Rotation paths and how fast each direction turns (degrees a step):
Each turn is a multiple of 5 degrees from 10 to 175, or 0.
Each row of a path follows its step; steps can be skipped.
path 1
step 0: 2 25 -4 -6 -30 -17 0 -4 18 22 25 -22 -44 -7 8 -27 31 -50 -43 -7 -33 -3
 10 2 -18 12 4 9 -9 6 4 4 0 -2 -8 -12 30 18 2 26 10 26 21
step 1: 29 -11 -47 -20 -2 12 29 -14 -5 13 21 -36 6 0 -15 -17 -14 21 -17 -9 5 -5
 -8 19 22 -14 -32 -34 -16 42 -15 12 -16 10 12 -21 0 34 13 17 20 5 12
step 2: 4 -24 -5 -28 -8 20 1 22 11 7 -2 15 -1 -1 17 17 -27 33 2 7 1 -21 -21 32
 23 -32 9 27 -16 -25 -11 15 4 35 11 -4 17 -29 32 24 18 -41 19
step 3: -8 31 21 -3 -35 20 33 -1 27 9 34 15 17 7 -17 7 3 -11 -8 43 3 -30 5 -22
 -3 -14 28 36 22 -25 23 -1 11 -15 15 -37 12 -17 -7 8 -8 -4 7
step 4: 9 8 -16 -31 -12 -42 15 -38 4 -3 12 7 43 20 -9 15 12 -8 -5 17 -3 -33 2
 -31 16 33 5 1 -1 23 -9 -37 7 1 8 14 -13 45 -6 -4 -8 -18 10
step 5: 16 -9 -38 -14 2 -28 -11 42 21 12 -37 7 12 6 31 16 15 -13 -12 -15 -28 -6
 9 -16 10 -18 -14 -2 6 24 -14 -6 28 -19 -7 33 33 0 21 21 10 -26 -20
step 6: 10 20 -8 33 -5 16 34 22 4 17 -9 -11 -5 6 15 -49 -1 17 -3 -3 -9 -38 16
 -14 -6 -39 -4 -6 27 -9 15 18 2 16 15 21 -8 -6 -28 37 9 10 -40
step 7: 21 23 3 27 -2 -24 5 -28 -2 -11 14 -34 -7 26 15 -11 -21 -4 15 21 15 -1 21
 50 -5 -3 36 12 -6 -9 -13 -6 4 39 10 17 -25 21 1 35 -19 -16 20
step 8: 24 -34 -20 -3 -23 -14 -9 -9 -5 -10 -6 -35 -5 27 -13 16 15 -16 -5 32 -28
 36 15 19 16 -32 8 19 -3 7 37 -20 -1 -33 -2 -22 -10 -20 30 -4 -8 -24 7
step 9: -9 -25 0 -23 -15 -3 12 -23 -40 13 12 24 -16 -4 -18 10 13 -7 -8 -12 -35
 -47 -9 -29 -1 -50 -14 1 -10 2 24 14 -43 -12 -7 18 -17 -9 -15 8 -8 -22 5
4 -1 5 0 -3 9 3 -4 3 6 11 2 -13 -9 7 -5 -1 -8 3 2 -6 -9 6 0 8 2 9 2 5 0
 -8 6 3 0 2 7 0 -6 -11 -11 -6 3 -5 -> 110
0 6 9 -5 2 -1 7 1 -4 -1 1 0 -9 2 8 3 3 0 9 5 13 3 0 -2 5 -3 2 -3 3 6 8
 -6 -6 2 17 -5 -3 -11 10 -2 -3 -7 6 -> 70
-1 -7 -3 3 5 -1 -13 -2 3 3 -8 -6 -13 3 -6 -11 3 1 6 3 3 1 8 1 -6 -5 12
 -2 -6 6 5 3 -6 -11 0 8 -8 1 -3 8 -1 3 7 -> 40
6 -5 -13 2 -6 6 6 5 0 -2 5 6 2 6 -6 0 -7 -8 6 -1 3 6 0 1 -5 2 7 -2 1 -7
 1 0 6 6 -6 -6 -15 -12 -5 0 4 -7 10 -> 70
